Each row has a name. Each question is about the rows just above it.

T: [-39 -21 -10   0  -7 -37   0 -47   2   4  10  11  16]
A: [-14  -7  -9  -8  31 -16   0 -46   2 -16 -40 -21  -3]
D: [-14 -27   0 -15  59 -38  10   9 -39  -8 -41 -21   8]
Whose row is [-39 -21 -10   0  -7 -37   0 -47   2   4  10  11  16]? => T
Go on from [-8 31] to the end of its row. => [-16   0 -46   2 -16 -40 -21  -3]
Where do [-14  -7  -9  -8  31 -16   0 -46   2 -16 -40 -21  -3] appear? => A
The rest of the row after [  0 -46   2]: => [-16 -40 -21  -3]
Whose row is [-14 -27   0 -15  59 -38  10   9 -39  -8 -41 -21   8]? => D
Go on from [-40 -21] to the end of its row. => [-3]

P: [  6  20 -15 -14  -1  21  -3]
F: [  5   8  30  31  -6 -43  -3]
Q: [-12 -14   4 -43  -5 -15 -15]
Y: [  6  17  14 -15  -1 -27  17]
M: [ -9  21  -1   0 -42  -1   8]
Which value is in both P and F? => [-3]
Go on from [ 14 -15  -1] to the end of its row. => [-27  17]
Shared by Q and F: => [-43]
Which value is in both Y and M? => [-1]
Go on from [ 5  8 30] to the end of its row. => [ 31  -6 -43  -3]
The one value in F and M: => [8]

E: [ 29   1 -24   0  28  37  14  -3   6  23 -23   4 -27  20  14   0  17  -2
   6  15 -17 -17  -5   1  14   1 -30  -2   9  23  13  -1  -8  19 -17  -9
  17   7  -6  17 -18   1  -3 -41 -36  -9   4  15 -27  11  12  18  14  22
  -6  12 -36 -18  -9  10  10  20]
B: [-17  -7  14   8 -22 -30 -27  -1 -16  20  39  -1  28 -10 -11 -23 -36  -7
 -15   5  17  34   8   1  -6 -17  21  -6   0   3 -10   4  10  -2   0   7
 -28  -2 -10 -19  -5   4 -12  42  16  10 -22 -15   0   4 -22  -6   1   7
 -15 -11  16  10  -1 -16 -27 -27]
V: [ 15  -7 -13  15  26  15   7   0  -5  -2 -55   8 -31 -14   5   7   4  -5
   2  10 -23  14 -15 -11  13 -17  -6 -10   7  38  -3  -4  -2   4   1  14
  15 -24   2  35   2  -4  28 -29 -19  24   1 -18  -2   8  31   0  16  -7
   3   8 -24 -13  -3 -32  -9  -8]
G: [ 43  -7  -6 -15  27   3  32   6  21   8 -13  11 -20   8 -11  38  10 -12
   2   2  -1 -15 -27  -8  10  28 -10 -13  -1  12  13  -6 -30   6   2  -1
  13   6  28  27  18  12 -23 -33 -27   9   9  17 -25   0   7  -4   9  -2
 -15 -12 -12 -34  -6   2  14 -17]
U: [-23   9  19   7 -30 -20 -26 -13  -9   2  21 -17  33 -26  -7 -17 -18  19
 -12  -3   3  14   9  -1  -3 -16  21  10   1 -22 -18   0  16 -16  -2  22
 -17 -10   1 -17  10  -1   7  44  30   3   5 -12  34  -8 -11 -15 -12   4
  16   3  23  38   6 -11 -17   2]
Go on from [-23   4 -27  20] to the end of its row. => [ 14   0  17  -2   6  15 -17 -17  -5   1  14   1 -30  -2   9  23  13  -1
  -8  19 -17  -9  17   7  -6  17 -18   1  -3 -41 -36  -9   4  15 -27  11
  12  18  14  22  -6  12 -36 -18  -9  10  10  20]
Go on from [-15 -11  13] to the end of its row. => [-17  -6 -10   7  38  -3  -4  -2   4   1  14  15 -24   2  35   2  -4  28
 -29 -19  24   1 -18  -2   8  31   0  16  -7   3   8 -24 -13  -3 -32  -9
  -8]
[-23   9  19   7 -30 -20 -26 -13  -9   2  21 -17  33 -26  -7 -17 -18  19
 -12  -3   3  14   9  -1  -3 -16  21  10   1 -22 -18   0  16 -16  -2  22
 -17 -10   1 -17  10  -1   7  44  30   3   5 -12  34  -8 -11 -15 -12   4
  16   3  23  38   6 -11 -17   2] is in which row? => U
The row with [ 29   1 -24   0  28  37  14  -3   6  23 -23   4 -27  20  14   0  17  -2
   6  15 -17 -17  -5   1  14   1 -30  -2   9  23  13  -1  -8  19 -17  -9
  17   7  -6  17 -18   1  -3 -41 -36  -9   4  15 -27  11  12  18  14  22
  -6  12 -36 -18  -9  10  10  20] is => E
Whose row is [ 43  -7  -6 -15  27   3  32   6  21   8 -13  11 -20   8 -11  38  10 -12
   2   2  -1 -15 -27  -8  10  28 -10 -13  -1  12  13  -6 -30   6   2  -1
  13   6  28  27  18  12 -23 -33 -27   9   9  17 -25   0   7  -4   9  -2
 -15 -12 -12 -34  -6   2  14 -17]? => G

J: [ 17 -10 -16  -1  17  15  25   0 -11  23  -6  -5   8  20 -23  -7 -16  10
  -5 -27  -1  -4 -18  -6  -8 -13   7   6  -5 -10 -22 -11  -7 -14  17 -11
 -19  -7 -15  -4  -4   2  24  11   3]
S: [-18  25 -14   1 -18 -10 -26   3  15 -27  22  18  -2  -6   9  12   0 -18
  16 -13  13  20  26  15   9  18 -11 -20  19  29   5  -3   9  -9 -24  -2
  23  16  11  21   3   3 -36 -15  -4]
Z: [-32 -26  22  -6 -18 -15 -23  -6 -27 -37 -13  -9 -20  12 -17 -17   6 -30
 -15   9   0 -20 -23 -15  -1 -32 -11  -4 -13 -14  -7 -29 -22   7 -18  -2
 -22  -8 -12  -3   4  -3 -29 -43 -39]
Go on from [-27  -1  -4] to the end of its row. => [-18  -6  -8 -13   7   6  -5 -10 -22 -11  -7 -14  17 -11 -19  -7 -15  -4
  -4   2  24  11   3]
[ 17 -10 -16  -1  17  15  25   0 -11  23  -6  -5   8  20 -23  -7 -16  10
  -5 -27  -1  -4 -18  -6  -8 -13   7   6  -5 -10 -22 -11  -7 -14  17 -11
 -19  -7 -15  -4  -4   2  24  11   3] is in which row? => J
Whose row is [-18  25 -14   1 -18 -10 -26   3  15 -27  22  18  -2  -6   9  12   0 -18
  16 -13  13  20  26  15   9  18 -11 -20  19  29   5  -3   9  -9 -24  -2
  23  16  11  21   3   3 -36 -15  -4]? => S
After [ 12 -17], its row goes on with => [-17   6 -30 -15   9   0 -20 -23 -15  -1 -32 -11  -4 -13 -14  -7 -29 -22
   7 -18  -2 -22  -8 -12  -3   4  -3 -29 -43 -39]
The rest of the row after [-27  22  18  -2]: => [ -6   9  12   0 -18  16 -13  13  20  26  15   9  18 -11 -20  19  29   5
  -3   9  -9 -24  -2  23  16  11  21   3   3 -36 -15  -4]

R: [-22 -22 -12  12]
K: [ 52  50  51 -39]
W: [24 -3 12 53]
X: [-33  52   9  -1]
C: [ 24 -38 -31  31]
L: [ 9  2 -3 41]
Go on from [ 24 -38] to the end of its row. => [-31  31]
The one value in K and X: => [52]
Shared by W and L: => [-3]

mev: [-8 17 -6 18 -5]
Vevut: [-22  17 -23  41  -8]
tuz: [-8 17 -7 17 34]
Which row holds [-22  17 -23  41  -8]? => Vevut
The rest of the row after [17 -6]: => [18 -5]
After [-8 17 -7], its row goes on with => [17 34]
Go on from [-8 17 -6 18] to the end of its row. => [-5]
Whose row is [-8 17 -6 18 -5]? => mev
After [ 17 -23], its row goes on with => [41 -8]

bolir: [ -6 -10   8   0  -9   6]
veso: [ -5 -10  -9  -9  -9   7]
vop: [-10 -11 -11   1 -21   7]
Go on from [-11 -11   1] to the end of its row. => [-21   7]
Which value is in both bolir and vop? => [-10]
After [ -6 -10], its row goes on with => [ 8  0 -9  6]
The one value in vop and bolir: => [-10]
Go on from [-11   1 -21] to the end of its row. => [7]
The rest of the row after [8 0]: => [-9  6]
Whose row is [-10 -11 -11   1 -21   7]? => vop

gimum: [ -2 -48  -1  31]
Dalef: [ -1 -48  -1  31]
Rona: [ -1 -48  -1 -47]
Whose row is [ -1 -48  -1  31]? => Dalef
The row with [ -1 -48  -1 -47] is => Rona

Bozip: [  7 -12 -27  14  16  -2   9  22 -12  -3  -9  11]
tavo: [  6  22   1 -12  -3  34  26 -18 -37   1   5  16]
fetid: [ 7 18  0 14 16 -1  9 22 -9  0 42  9]
Tid: [ -7   0   6  -6  16   1  26 -17  23  -3   0 -11]
The rest of the row after [ 26 -17]: => [ 23  -3   0 -11]
After [14 16 -1  9 22], its row goes on with => [-9  0 42  9]

